In the rows, zero is written as 128.
The same turns and mirrors carry the whole set onto itself, and each row onto the other rows of its family. Which rows share a family with each named row? Give them in list order.
These 30 rows form 5 families of 6 rows each.
rizor: [115 143 120 106 143 132 141 125 141  90  87 137 142 136 107 106  84 143
 133  85 138 131 135 159 104  99 158 163 110  99 135 152 146 146 110 152
 119 146  92 160 101 135 116 130 157  61 126 138 135 122 127 111 129 144
 155]
melo: [146 139 137 145 132 128 121 117 149 120 113 148 171 139 113 155 129 127
 165 124 133 103 101 122 113 157 109 135 148 132 112 104  93 134 151  97
 153 136 116 119 134 125 125 156 147  93  99 145 122 135 115 144 102 138
 113]
Zot: [170  99 136 111 123 121 144  96 124 121 108 138 189 121 137 127 123 120
 145 112 112 111 128 145 181 147 139 126  99  89 116 159 100  94 159 113
  99 147 111 165 149 146 125 107 139 126 111 144 147 122 154 144 109 141
 146]
gur: [136 125  94 135 124 115 112 157 125 106 154 150 166 106 104 146 161 121
  94 148 113 127  96 164 149 129 114 121 162 120 139 156 138 153 137 116
 121 107 138 143 157 143 131 117 110 132 127 156 100 149 118 139  95 141
 112]
tusop: [125 100 129 120 125 151 145 164 140 100 134 128 162 139 144 127  96 103
 118 130 129 135 140 192 121  92 123 108 121  64 163 174 163 115  84 125
 109 139 110 145 135 141 146 136 131 124 124 149 118 113 122 100 155 144
 129]
ler: [144  95 103 130 112 113 134 135 112 117 167 136 190 126  91 111 172  99
  90 137 128 118 111 151 173 138 129 113 148 108 113 151 138 152 151 155
 119 116 152 146 151 131 132 114 148 126 144 135 118 139 121 142 107 139
 134]
resag: [135 105 153 153 118 127 138 145 106 121 130 131 138 123 124 116 122  89
 145 125 168 136 131 126 160 117 121 106 116 101 109 131 168 167 125 193
 142 161 122 123 115 107 130 139 177 100  96 138 103 128 132  88 126 128
 135]
kupag: [147  96 149 115 105 169 156 144 111 105 149 141 162 136 144 125 104 113
 115 130 105 150 149 196 158 116 136 110 112  76 149 181 154 147 117 129
 134 157 133 173 153 127 137 119 131 134 107 164 105 134 132  98 120 161
 135]
Tiv: [128 114 148 113 126 165 155 152 123  86 118 114 134 145 157 130  94 106
 102 132  97 149 124 193 119  82 134 113 130  88 151 171 165 141 100 131
 135 166 132 166 135 116 131 115 124 161 107 146 112 135 113 130 119 137
 128]
gat: [134 107 138 130 112 170 147 175 126 105 112 141 139 101 159 140  86  96
 123 127 110 152 118 166 144 111 118 117 139  85 182 154 144 157 112 117
 145 156 100 153 143 128 128 116 125 126 108 175 107 125 146 101 126 159
 117]
bevin: [108  99 148 140 135 167 159 160 114 103 119 140 147 149 148 112  61 106
 124 121 102 160 138 167 120  95 124  93 149  72 146 158 160 142 119 102
 137 151 129 154 126 129 131 105 121 121 124 125 112 154 138  98 114 162
 130]
divu: [115 126 158 129 141 164 133  83 146 110 128 142 163 135  85 110 126 108
 135  96 135  88 104 135 108 142 134 128 141 117 104 101 100 133 145 131
 139 128 124 144 121 110 139 158 151  87 121 133 152  98 106 150 110 142
 127]
bora: [121 121 160 151 146 131 125 143 121 110 112 114 109 121 129 117 131  94
 133 123 152 124 109 124 137  89 127 115 144 123 120 121 162 156 108 196
 153 169 134 113 108 118 126 138 158 141  93 128 112 129 116 131 111 120
 133]
mifu: [133 109 116 131 123 131 121 138 121 113 134 100 170 129 119 128 173 104
  74 136 113 121  98 160 143 110 128 112 162 129 125 141 141 138 125 143
 123 115 151 145 138 142 128 102 137 160 138 120 127 131 125 178 104 121
 141]
figim: [ 99 111 139 161 170 134 125 131 118 124 128 140 126 117 121 100 107 105
 150 111 140 142 104 110 155 117 128  99 151 129 108 133 158 157 134 160
 141 138 154 106 106 120 132 142 154 115  85 116 108 150 145 106 101 117
 113]
Buzu: [138 130 131 136 124 124 149  93 137 106 140 147 174 156  87 118 134 120
 169 116 133 102 136 132 125 161 130 137 121 123  82 123 111 147 146 130
 158 151 134 128 130  99 125 153 165  92 120 141 123 139 100 129  94 154
 127]
pava: [133 122 138 117 152 126 109  97 137  97 113 141 177 129 127 140 112 134
 135 105 127 120 120 170 140 117 122 131  99  95 115 157 114  76 143 111
  76 120 103 182 144 150 143 113 118 128 111 120 138 102 127 133 121 124
 143]
mirum: [158 114 110 121 143 108 133 139 126 103  83 132 162 115 146 149 106 115
 132 113 108 113  96 138 150 127 126 139 122  84 128 161 111 104 166  86
  85 135  84 167 137 141 117  95 113 101 115 148 138 126 153 144 102 140
 123]
duv: [109 144 141 152 146 121 146 146 127 124  95 104 153 150 106 100  71 145
 127  92 122 138 150 128 110 127 145 145 150 116 132 144 134 175 118 142
 127 146 109 142 122 134  95 116 146  63 122 114 117 129 175  93 102 133
 148]
diz: [126 151 149 143 139 123 148  87 145 104 121 117 154 159  95 129 138 115
 141 121 110  85 110 132  89 140 132 134 145 124  91 126 116 140 125 124
 151 154 135 127 139 107 117 148 138 127 115 128 141 123  97 167  86 135
 124]
zer: [132 149 130 140 153 141 138 156 124 101  88 135 145 138 119 123  80 154
 127  89 118 132 118 152 107 120 144 180 129 102 128 147 114 174 148 135
 138 163 112 163 116 103  89 129 124  62 107 149  99 128 135 103  95 146
 122]
gona: [151 130 146 112 142 117 138 104 140 104  88 101 161 119 148 138 117 128
 135 116  98 107 125 151 148 125 140 134 110 110 131 163 110  88 122 116
  96 157 104 159 148 143 118 104 118 163 101 138 145 108 150 162 100 119
 139]
gorab: [131  94 109 114 125 132 116 144 118 124 139 120 180 110 110 115 135 136
  95 135 113 139 122 154 153 115 128  85 171 141 142 132 129 133 152 109
 107 107 153 136 130 155 134 100 124 127 146 121 119 157 147 140  92 125
 134]
nezu: [132 123 149 119 146 102 137 114 122 104 109 128 156 108 129 120  78 136
 153 119 104 118 143 136 154 123 132 105 130  91 142 165 117 100 147 102
  82 149 102 157 155 151 124  95  95 137 109 131 135 131 166 112  83 131
 132]
nutib: [129 114 141 172 145 125 119 168 113 130 119 137 134 116 124 136 118  87
 112 125 154 130  75 118 141 112 104 118 154 106 119 124 149 180 148 177
 135 141 124 127 130 107 120 141 145  92  92 132  96 119 128 101 119 114
 111]
Miton: [153 123 142 124 129 127 151 142 107 115  94 117 164 162 119 114  89 146
 119  95 131 132 156 162 127 117 155 154  99  87 101 161 138 156 143 147
 108 165 108 174 112 105  99 119 148  54 113 133 111 129 142  99 114 144
 148]
kugu: [108 101 128 147 156 146 134 133 124 111 136 125 118 106 110  97 122  85
 137 107 153 106  95 132 134  92 139 121 130  93 128 149 163 161 118 195
 136 146 136 111 112 123 133 155 147  95 122 145 127  93 119  96 119 130
 125]
denel: [122 117 125 137 122 151 104 123 126 123 163 126 197 106 100 119 165 133
  89 130 138 112 106 179 136 121 125 112 144 103 141 140 124 128 134 151
 114 105 159 129 139 147 133 135 118 142 140 133 121 100 123 133 113 118
 132]
zan: [118 128 139 133 137 123 154  93 143 118 144 124 170 152  90 124 103 116
 147 128 102 100 110 122 103 162 122  94 163 133 106 133 115 148 148  90
 133 121 139 126 151 113 133 152 139  97 116 125 141 136 129 131  84 119
 111]
tusuk: [142 142 146 124 141 118 152 144 128 109  70  84 141 160 125 120  88 139
 111 101 119 118 138 149  89  94 152 158 126 113 121 146 137 158 113 158
 122 176 104 157 117 115  91 117 144  82 122 122 126 113 133 126 110 122
 153]

The rest of the family of resag: Zot, ler, kupag, Buzu, Miton
The rest of the family of mifu: Tiv, bora, diz, gona, tusuk
The rest of the family of gur: melo, gat, mirum, zer, nutib
The rest of the family of gorab: bevin, figim, duv, nezu, zan

The same turns and mirrors carry the whole set onto itself, and each row onto the other rows of its family. Which rows share a family with each named row? Give them in list order.
These 32 rows form 8 families of 4 rows each.
Linib: [106 131 128 177 138 103  90  55 162 149 163 163 122 150 153]
vof: [ 88 183 115 211 112 121  93 109 142 128 136 162 124 122 121]
tukid: [153 148 117 160 105 101 141  69 156 146 117 146 131 191 112]
mugan: [159 141 108 179 120 112 140  78 166 151 107 136 125 182 109]
lezut: [146 147 111 163 115  94 145  70 163 140 112 163 140 176 108]
Badas: [117 153  89 185  98 157  82 102 148 119 145 124 142 190  88]
ponu: [117 120 122 165 147  87 123  62 153 149 138 156 138 149 144]
Puf: [ 70 171 118 200 108 119  75 115 141 142 143 148 121 136 114]
tesir: [159 150 106 156 111 107 142  70 145 129 116 150 142 181 120]
Meda: [ 91 166 148 198 115 134  89 123 154 136 144 150 114 127 118]
Valep: [100 120 118 159 132  88 100  65 155 160 148 158 136 143 137]
fum: [147 142 102 156 103  90 137  79 160 127 107 147 130 171  96]
Kad: [ 82 170 117 209 114 136  82 121 137 118 151 136 123 136 115]
magun: [ 79 178 122 207 111 125  81 117 143 115 127 148 116 136 112]
nepu: [154 148 110 169 105  96 146  88 165 121 116 136 128 187 110]
Tusi: [132 175  92 191  93 158  99 102 134 107 144 127 141 179 102]
tup: [116 123 110 189 138 107 113  61 168 164 159 151 127 130 143]
lages: [127 169  98 193  78 152  94  96 144 114 157 122 127 182  96]
sor: [119 158  96 193  84 161  79  99 148 104 150 131 136 174 102]
kav: [ 95 119 122 172 135  97  99  61 158 144 156 151 125 141 149]
getam: [165 149 109 163 101 103 131  81 155 127 108 151 131 186 116]
Pup: [ 67 175 127 206 122 115  93 113 147 141 145 148 120 136 117]
fos: [132 162  95 189  99 151 100 105 157 111 153 114 143 199 103]
gigaz: [118 173 105 200  82 155  83 112 141 119 143 137 129 172  94]
zozi: [ 81 176 128 207 118 124  81 127 139 132 141 143 117 142 129]
naki: [143 171  90 189  96 151  93  99 148 116 156 131 142 187  96]
Nogum: [ 84 183 132 209 117 111  87 104 149 137 147 163 107 134 122]
Vuno: [113 125 111 166 148  97 107  52 159 151 156 158 144 152 135]
Perov: [113 128 113 170 143  89 110  68 154 151 162 153 131 142 150]
dubi: [154 132 108 159 109  97 134  60 158 145 126 156 137 177 116]
rir: [111 127 124 166 143 116  99  56 155 146 149 166 145 145 154]
danop: [143 155 109 180  96 157  96 109 152 108 158 118 125 167  90]

The rest of the family of ponu: Kad, gigaz, dubi
The rest of the family of zozi: tukid, lages, Perov
The rest of the family of fum: vof, Badas, rir
The rest of the family of mugan: Meda, tup, danop
The rest of the family of Valep: Puf, tesir, Tusi

